In the rows, zero is written as 128.
First come named moves, each a turn or a mirror, each shown by rows before and after it. For each pair of rows after them, which moves, in which order, take the first row to the second? The first pair is done for you.
Relo:
[117 131 149 122 143 161 125 116  94 100 121 161 124  96 117 128  90 126
 140 136 174] -> [127 123 142 124 146 131 125 119  81 111 109 156 112 106 122 140 115 145
 148 125 192]
[ 90 126 127 154 160 148 104 143 171  90 115 148 135 137 140 118 137 120
 139 186 111] -> [109 116 115 159 167 103 107 144 153 113  97 139 116 152 144 139 174 153
 149 167 137]
[121 112 132 124 127 141  86 140 147 125 129 167 118 131 116 144 123 104
 132 167 100] -> [135 102 125 125 132 106  91 140 136 140 116 162 103 140 120 160 151 127
 138 153 121]
[106 127 123 135 189 142 131 138 150 158 152  99 149 114 138  94  97  97
  77  73 114] -> [124 119 113 133 197 103 132 141 132 173 139  93 134 126 144 110 127 122
  84  57 135]
nuni:
[130 147 131 102 135 149 118  92 114  74  96 152 132 126 129 158  85 123
 139 187 136] -> [128 146 132 103 133 150 116  93 115  74  99 149 132 126 132 158  84 124
 139 189 134]
[155 149 120 101  94 139 130 122  90 121  90 124 145  98 116 137  76 154
 135 163 134] -> [116 151 123 104 101 133 116 136 122 112  76 113 158 121 132 137  94 147
 124 191  99]
[127 165 142 121 123 111 132 151 127 125 165 107 102 132 113 102 154 128
 129 100 105] -> [131 165 141 121 124 112 131 149 122 127 166 106 102 129 115 102 152 129
 131  96 107]
[122 116 152 169  83 103 113 131 126 134 140  93 112 129 146 102 126 129
  99  91 119] -> [126 118 154 170  83 104 115 128 123 133 143  93 110 126 143 102 123 131
 101  89 120]
sud:
[103 133 151 121 137 113 143 119 137 142 105  97 127 130 139 121 126 148
 132 126 107] -> [119 137 151 116 131 116 153 109 125 145 112  97 126 119 132 120 115 151
 132 117 115]
[142 113 133 123 177 113 148 140 106 131 103 121 107 126 154 150 153 155
 165 125 161] -> [170 137 128 114 129 139 173 126  97 148 171 116 130 119 130 126 107 125
 114  83 140]
[121 143 168 126 138 152 176 120 141 122 131 117 149  96 138 114  88 121
 103 130 129] -> [ 93 132 170 135 152 142 155 136 162 113 116 116 147 116 151 118 111 116
 109 150 112]
Then:
(two moves a pair)
[140  97  98 115 139  70 121 130 121 168 120 133 110 153 131 164 179 165
 167 111 160] -> [ 81 124 128 109 124 182 105 128 172 116 156 148 164 125 123 115  99  85
 139 166  87] | nuni then Relo
[104  88 135 104 168 138 137 157 138 106 105 127 134 132 122 132 128 135
 141 102 177] -> [127  98 132  99 146 144 154 144 124 119 134 124 141 122 109 123 107 131
 124  74 179] | sud then Relo
[102 149 140 103 149 106 153 121 139 132  53  99 142 115 160 142 135 184
 145 162 132] -> [ 95 169 133 108 106 124 151 133 170 139 122  91 172 144 150 116 114 133
  76 138  74] | sud then sud
[109 110 145 153 173 163 122 175 172 110 144 129 122 132 122 120 162  98
 148 139 126] -> [104 114 149 142 183 156 130 164 162 110 113 122 121 116 129 129 163 121
 170 157 140] | sud then nuni
[129 130 134  93 116 142 119 101  85 122 108 110 129  89 135 123 108 131
 152 145 125] -> [113 125 130  97 125 112 112 113  97 130  87  97 125 112 149 134 141 144
 154 152 115] | nuni then Relo
[115 122 136 123 140  98 153 126 148 146 124  92 130 139 133 129 158 127
 147 111 130] -> [115 135 146 120 130 147 157 114 149 130 148 107 145 112 115 111 114 100
 141 117 121] | nuni then Relo
[144  99 116 131 149 101 106 154 107 111  96 149  92 116 114 137 155 123
 150 133 166] -> [106 113 133 131 144 145  96 157 142  87 108 152 121 115 115 117 128  87
 135 164 122] | nuni then Relo
[113 122 132 130 162 127 120 133 133 102 114 123 113 123 133 131 132 119
 153 136 122] -> [140 129 127 131 135 143 134 122 119 110 152 126 119 116 112 120 106 104
 129 106 121] | nuni then sud
[163 118 121 131 127 122 144 119 101 123 130 133 112 113 128 139 121 141
 149 118 160] -> [135 129 120 138 109 128 132 142 142 122 166 127 134 145 132 120 123 103
 104 116 105] | sud then nuni
[102 141 172  86 152 141 169 109  95 157 124 125 147  45 155 133 117 127
 146 166 139] -> [ 90 151 172  84 138 148 170 115 112 160 145 117 162  55 155 122 109 110
 121 164 111] | nuni then sud
[129 140 133 124 119 165 170 120 154 112 138  87 118 111 109 144 100  97
 139 115 135] -> [117 124 124 135 139 113 155 140 162 121 113  80 101 142 130 164 156 118
 148 113 141] | sud then Relo
[146 132 124 131 128 121 138 113  95 150 122 123 120 110 126 137 132 144
 142 108 159] -> [ 95 144 140 132 127 159 123 125 138 125 125 122 147 117 136 119 116 108
 127 147 105] | Relo then nuni
[155 135  98 118 126 165 126 125 111 136 150 145 117  90  85 142  84 117
 114 102 138] -> [ 85 133 100 126 146 114  98 163 166 136 110 116 126 146 126 153 145 122
 104 146  89] | Relo then nuni
[107 127 116 135 122 134 119 145 155 112 141 117 148 147 143 122 134 106
 106 139 110] -> [157 116 103 134 120 108 134 132 111 131 140 122 124 134 128 134 143 136
 119 102 159] | Relo then nuni
